128 stands for zero in the data rows.
Here is a table of points, one per row:
[ 72 127 144 221 125  77 136  66 219 124 198 130 129 136 117 234 166 163
  65  67 146 113 108 101  82 122 156 128 162 121 128 133 130 134 122  86
 154 130 136]
[104 143  92 153 136 132 109 100 159 143 167 101 106 136 166 163 121 151
 125 101 197 116  99  52 131 132 188 168  78 104  23 180 148 127 154  10
  91  90 181]
[146 121 118  98 113 123 130 121 119 114 113 147 143 112 153 124 119 104
 161 146 154 155  92 139 130 125 152 138 129 135  91 129 126 108 130  92
 137 124 122]
[104 156 124 184 176 143 129 104 144 140 172 111 139 135 158 178 158 141
 108  84 108 184 120 164 133 157 150 108 154 129 171 141 175 133 139 135
 130 130 111]
[128 115 143  93 106 115 131 139 107 140 149 130  95 143  73 117 119 107
 147 149 185 118 110  91 137 120 136 139  89 111  85 123 160 106 137  83
 143 113 159]
[159 109  78  71 102 125 111 164  77 139 108 138 157  55 149  83 123  88
 144 178 121 128 140 118 140 131 161 107 156 134 138  92 127 135 119 118
 147 132 139]
[ 59  87 233 255 159 116  58 110 155 127 219  64  46 113 110 226 155 151
  32  66 202 113  90  58 104 148 140 140 104 103  84 119 137 120 169  67
 118 103 160]
[ 14 164 245 247 181 172  80  82 246 188 179  76 132 126 113 227 166 184
  40  64 181 124  95  70 128 153 154 162  97 121  83 139 140 110 140  70
 111 104 139]
[139 108  77 107 120 151 126 124 100 146  87 151 134  92 203 113 143 126
 128 106 133 158 159 104 148 148 152 146 151 136 133 139 105 125 128 106
 124 109 145]
[ 50 130 161 228 176 122  66  50 111 129 192 126 124 140 154 197 127 160
  46 120   5 136 187 255 204 128  49  43 147 124 229 136 129 167 132 216
 128 173  20]
[ 39 123 163 223 177 115  78  68 111 146 214 138 124 166 112 209 136 174
  76 146   0 115 190 225 173 109  56  65  99 136 220 150 111 176 113 212
 160 181  52]
[143 136 114 129 107 140 146  93 108 124 127 122 143 141 163 123 108 154
 162 119 130 138 120 128 110 126 151 136 160 156 136 130 110 132 127 110
 139 123 133]
[151 109 108 122 144 134 140 112 101 109 109 130 139 107 187 116 129 110
 135 143 115 132 125 126  89 134 142 130 160 151 148 121 108 170 111 140
 130 145 138]
[165 108 104 121 151 151 148 180 101  85  49 113 197  83 144  74 116  75
 182 125 109 160 108  95 101 141 109  95 136 167 176 143  98 145 111 142
 138 153 109]
[148 130 115  80 113 133 133 125  90 124 113 130 136 144 100 106 126 103
 128 152 138 109 114  98 115 129 135 156 124 105 107 114 146 103 130  98
 118  99 152]
[110 133 104 119 129 120 116 135 117 133 135 109 135 154 158 139 132 128
 129 102 140 140 129 130 109 132 114 178 138 105 119 142 135 118 129 103
 117  97 151]
[ 99 132 133 186 118 132 112  85  91 144 150 123 108 152 154 181 123 149
 103 117  63 181 150 212 118 112 136  73 114 150 200 100  66 225 113 233
 143 164 107]
[137 130 129  75 139 127 114 137 121 113  90 148 117 123  93  99 143  98
 139 157 151  80 123 143 110 156 134 119  95 125 134  79 120 127 140 139
 104 140 132]
[192  79 148  22 141 134 224 194 110 132   0 146 151  93 180  15 117 117
 171 122 109 156  91 131 129 124 101 127 127 116 175 123 134 133 119 133
 121 110 140]
[123 124  93 105  99 131 146 144 117 133 122 127 111 159 132 122 117 142
 151 151  91 145 135 197 153 101  79  95 170 150 187 106 130 110 154 171
 122 151  62]
[223 126  65  52 118 118 142 181 130 103  83 116 100  87  91  23 122  90
 147 179  37  97 232 140 160 141 125  54  86 156 153 150 134 176 144 255
 130 131 135]
[150 151  81  96 130 142 152 147  98 107  79 117 162 117 160  73 136 114
 143 151 150 124 107  82 106 136 140 167 134 118  94 136 136 110 121  82
 123  85 142]
[151 112  94  80 136 153 132 157 105 126  97 139 146  89 135  89 142  95
 158 166 106 153 127 123 116 125 107 143 147 151 143 117 112 123 131 146
 126 121 108]
[112 131 122 162 152 136 115  98 121 132 136 122 147 127 164 184 155 142
 114 103 141 140 109  91 112 134 130 159 121 133  94 146 127 128 122  75
 131  87 153]
[165 153 108  55 155 128 183 182 112 103  31 152 152 106 161  50 140  68
 131 170 181 134 117  72 113 147 135 160 137 108  77 153 133 121 152  43
 108  93 150]
[116 111 133 140 154 138 108 121 121 139 147 120 115 129 123 177 138 121
 119 102 171 127 126  95 140 142 133 152 113 124 109 134 139 120 143  78
 135  92 148]
[108 131 119 162 127 142 131  97 143 158 164 108 111 133 146 150 105 162
 134 101 101 150 125 113  82 155 156 135 178 151 121  87 114 121 137 125
 117 164 136]
[ 28  87 233 255 155  68 113 109 151 130 171 109 137 174 105 233 107 189
  57  86  48 108 255 255 172  81 124 125 166 136 132 115 133 141  86 210
 126 168  81]
[182 106 104  50  98 109  92 197  86  70  86 176 135 105 133  39 124 104
 170 177 148 145 128 143 162 144 175 106 173 151 101  93 125 152 122 146
 139 153 114]
[174 139 108  95 144 138 152 126  92 128 109 143 146 124 160 112 137 140
 152 155 136 127 121 106 116 133 143 148 143 134 114 137 110 102 116  94
 113 115 151]
[141 125 121 124 112 141 119 126 111 126 107 138  97 149 134 110  99 133
 115 157 189 114 121 106 119 143 135 138 147 118  98 117 121 126 135  96
 152 108 157]
[149 130 132 130 114 110 113 122 133 132 138 122 104 138 144 137 125 116
 148 137 153 118 103  88 136 124 150 156 114 106  92 119 137 100 126  93
 130 115 140]
[166 131 106 115 114 115 128 161 130  91  94 124 144 112 133  91  92 101
 177 126 150 149 119  98 120 136 142 129 110 145 112 150 139 105 138 108
 150 130 114]
[114 119 118 122 146 136 118 124 113 141 139 140 101 125 119 139 139 119
 115 118  87 140 117 150 154 144  97 104 148 140 159 105 170 112 131 211
 110 104  92]
[171 141  68  69 108 128 160 166 167 106  84 175 198  95 156  89 177 102
 148 100  94 117 144 151 140 146 103 123  65 168 144  73  62 138 147 127
  80 124 127]
[148 121 106  64 128 117 136 150 158 102  84 183 143 123 135  80 178  90
 152 109 135 123 153 166 138 165 127 114  59 149 139  77  91 128 171 156
  60 130 125]
[135 129 122  94 110 125 134 126 120 142 140 127 102 146  88 135 102 118
 150 143 147 127 123 138 145 122 124 114 127 146 122 113 141 104 123 128
 154 142 142]
[113 139 109 203 131 126 122 107 136 144 159  91 111 122 183 179 111 140
 101 103 160 119  86  85  98 133 148 141 129 129  90 129 115 138 110  42
 137 130 177]
[170 121  84  91 117 137 130 154  81 130 103 152 163 141 144  94 110 123
 129 157 212 137  80   0  70 117 161 196  71  90  53 203 178 126 146   0
  84  72 184]
[152 113 102 110 116 126 130 140 103 103  81 155 148 141 138  79 103 113
 158 174 190 118  95  62 110 152 158 171 125  96  70 138 150 107 140  57
 133 103 160]
[ 65  81 211 186 153 139 102  86 135 169 199 114  82 133 126 197 168 161
 119  42 136 120 150  95 131 150 142 143 120 118 124 151 120  94 156 106
 107 103 160]
[ 89 181 165 197 126 139 135  90 151 153 186  95 135 126 117 192 143 164
 102  99 137 189 131 161 140 168 155 119 145 138 144  93 170 106 110 166
 155 172 108]
[ 26 153 166 211 138  80 115  69 255 130 206 156 114 185  73 250 201 199
  58  61 118 141 115 104 125 124 145 128 201 125 140 148 139 153  94 131
 158 135 129]
[208 155 117  43  52 134 188 164 122  77  95 184 152  94  91  57  85  86
 161 171 172  90 115 118 159 136 136 140 111 109  81 130 130 126 130 102
 143 121 141]
[136 139 132 130 116 131 134 114 110 126 127 152 125 123 138 115 106 153
 159 143 218 124  68  16 100 118 137 195  77 112  27 170 146 114 133   5
 126 104 175]
[128 139 136 134 104 141 121 114 113 130 133 125 115 136 169 154 116 118
 156 120  81 102 201 143 125 160 127  96 131 166 140 146 124 137 122 184
 153 132 143]
[132 127 136 119 100 139 116 114 114 157 131 144 104 120 126 119 129 144
 155 123 153 108 114 105 149 140 128 155 130 126  87 135 127 106 123 108
 140  80 150]
[112 147 147 142 131 112 110 104 133 141 171 139  70 156 126 149 103 127
 111 128 119 178 135 167 157 134 104 102 117 171 174 114  82 157 136 200
 122 127  80]
[ 87 104 175 226 178  81 109  95 120 124 177 117 133 126 132 195 122 162
 108  86  30  47 255 255 179  12  85 104 140  97 208 114 113 163  73 255
  77 202  54]
[135 114 138  89 156 103 149 142 101 122  74 143 117 155 154  71 109 110
 145 122 172 121 114  64 127 158 147 159 117  90  77 148 139 102 154  69
 105 103 148]
[185 130 114  91 138 118 140 159  81 107  76 168 168 149 130  58 120 105
 169 173 227 113  87  28 100 141 182 195  72  63  33 201 188  93 154   0
 101 111 185]
[ 62 144 176 169 100 145  89  89 208 172 228  74 108 152  36 191 137 177
  68 144 250  99  74  43 118  92 170 165  45  77  37 150 139  79 165  34
 121  75 200]
[ 92 127 147 131 122 111 124 122 129 100 168 126  83 157  83 158 101 138
 137 144 195 124  73  68 134 120 133 179  99  95  53 140 154 105 125  71
 142  94 180]
[131 124 107 108 140 119 120 125 109 130 129 125 149 142 106 120 130 127
 124 138 115 128 122 103  89 142 117 169 158 138 114  98 117  98 118 109
 120 128 149]
[173 161  56  40  83 127 175 189 149  89 100 180 205 119  85  61 117 112
 160 126 137 120 149 145 163 134  98 133  90 133 126  98 102 129 150 113
 126 121 155]
[168 119 116 103 137 168 147 130  95 113  79 138 154 107 142 104 154  83
 170 147 101 143 142 136  94 116 105 127 159 133 155 112 109 137 140 144
 114 162  96]
[177 160  84  71 137 150 189 153 100  85  34 164 141 128 175  32 134 107
 159 168 142 119 101 106 104 136 160 149 141 122 107 145 144 118 121  72
 135 117 155]
[ 38 127 129 175 142 118 100  97 153 164 177 116 158 160 117 202 156 169
  71 107  41 165 138 165 126 115  98 114 203 123 170 132 150 145 112 210
 158 119 112]
[149 145 121  96 116 155 140 148 120 129  90 117 115 124 163 104 125  88
 158 140  97  88 110 234 116  35  58  39 151 131 255 155  47 177  86 255
  84 213  34]
[138 113 110 116 114 112 108 137 120 152 130 136 111 137 125 124 125 109
 138 131 133 129 118 126 119 137 151 155 121 130 116 129 138  95 137 122
 122 114 123]
[ 72 116 162 255 147 103  74 116 143 144 209  53  50 117 113 205 137 149
  41  96 180 110  73  44 104 164 151 142 129 122  92 140 137 133 139  37
 101 103 173]
[  0 104 255 241 203 112 105 105 205 187 177  87 139 135  27 243 138 140
  16  70 103 104 178 127 146 141 126 136 132 142 101  94 155 114 121 127
 121 134 104]
[209 131 102  77 118 163 152 164  94 136  57 120 201  74 121  79 132  81
 144 129 143 108 118  75 121 152 132 140 129  97 103 118 125 127 135  84
 111 104 130]
[ 94 128 143 161 136  93  79 102 119 119 147 110 109 148 134 174 119 138
  79 137  77 136 174 221 183 118  60  64 138 110 210  87 152 128 165 212
 127 189  17]
[176 114 105  80  96 141 153 139  87 128 101 131 126 127  96  70  86 132
 171 166 152 109 122 107 143 121 138 150 143  97 100 110 120 122 133 109
 162 111 146]
[119 141 129 204 109 135 125  87 132 136 157 100 124 160 169 175 119 166
 154 152 146 125 102 125 107 148 161 127 160 140 109 110 125 148 103 100
 146 117 155]
These points spread out most along one direction. Take the direction at right angles to it along which they spread out most. Go by this last direction. How far along it is each point below, from 0 to 99? 50 is the average, and the first point above lies past it. One standard deviation of the points above along it is 16.
[120 102 129 119 125 111 124 116 120 136 134 123 105 137 143 133 131 105
 124 113 129 107 144 112 132 143 100 119 117 146 133 134 110 132 112 127
 134 135 141] 48
[ 28 180 172 194 122  88 109  80 226 147 235 140 120 178  39 225 156 193
  74 122  87 148 136 147 144  86 129 111 198 126 135 139 138  97 107 194
 199 130  95] 58
[114 126 146 109 139 102 103 120 124 136 137 115  98 144 116 144 134 114
 133 127 152 147 126 119 145 147 130 141 124 128 120 103 146 136 115 148
 128 130 147] 51
[119 137 135 146 120 110 142 100 138 136 185 123  95 142  84 163 128 166
 129 100 173 110 116  98 125 118 161 134 124 121 108 147 138  85 138 103
 141 113 127] 62
[170 144  83  78 127 137 172 158 114 112 117 151 112 133 131  63 103 103
 163 153 140 119 126 143 119 126 116 131 121 149 139  99 147  73 118 140
 144 115 110] 38
[255 109  71  25 110 149 191 236 181  80  40  84 138  41 120   0 110  81
 130 203  27 132 172 186 128 107  82  41  68 152 188 162 121 186 125 255
 142 141 144] 9
[136 137 101 121 124 139 130 118 123 146 136 132 130 124 145 119 114 141
 163 105 105 150 132 145 144 123 127 157 139 127 135 138 143 123 116 118
 168 116 134] 46
[255  90 135   7  96 179 217 250 181 109   0 107 139  67 147   0 105  91
 169 155  57 155  91 198 125 104  82  74  99 132 194 147 129 159 120 218
 161 140 135] 13
[ 56 141 135 150 117 114  88 118 120 159 197 142 112 178  91 198 139 209
 107 144  54 150 177 192 137 119  44 122 105 168 181 189  86 149  70 176
 158 128  91] 43
[127 132 139 126 128 123  92 116 120 137 138 132  94 132  87 142 115 105
 137 108  67  39 175 255 157   0  60  74 110  71 234 115 106 164 111 255
  77 243  54] 21
[189 111 125  57  85 148 113 153  96  72 101 176 152 107 131  67 109 101
 204 173 124 135  89 152 130 138 191  97 163 148 103 122 130 147 112 117
 137 144 114] 36
[ 78 167 159 170 111 140 123  89 144 149 179  82 116 146  91 180 114 174
  74 107 134 167 142 138  97 177 158 126 166 132 134  63 156 118 134 156
 123 165 117] 56
[161 130 116  76 144 178 168 177  99 126  53 122 185  97 142  74 156  79
 186 112  74 148 109 130 112  75  83  71 136 180 226 153  69 151 139 200
 108 180  77] 21
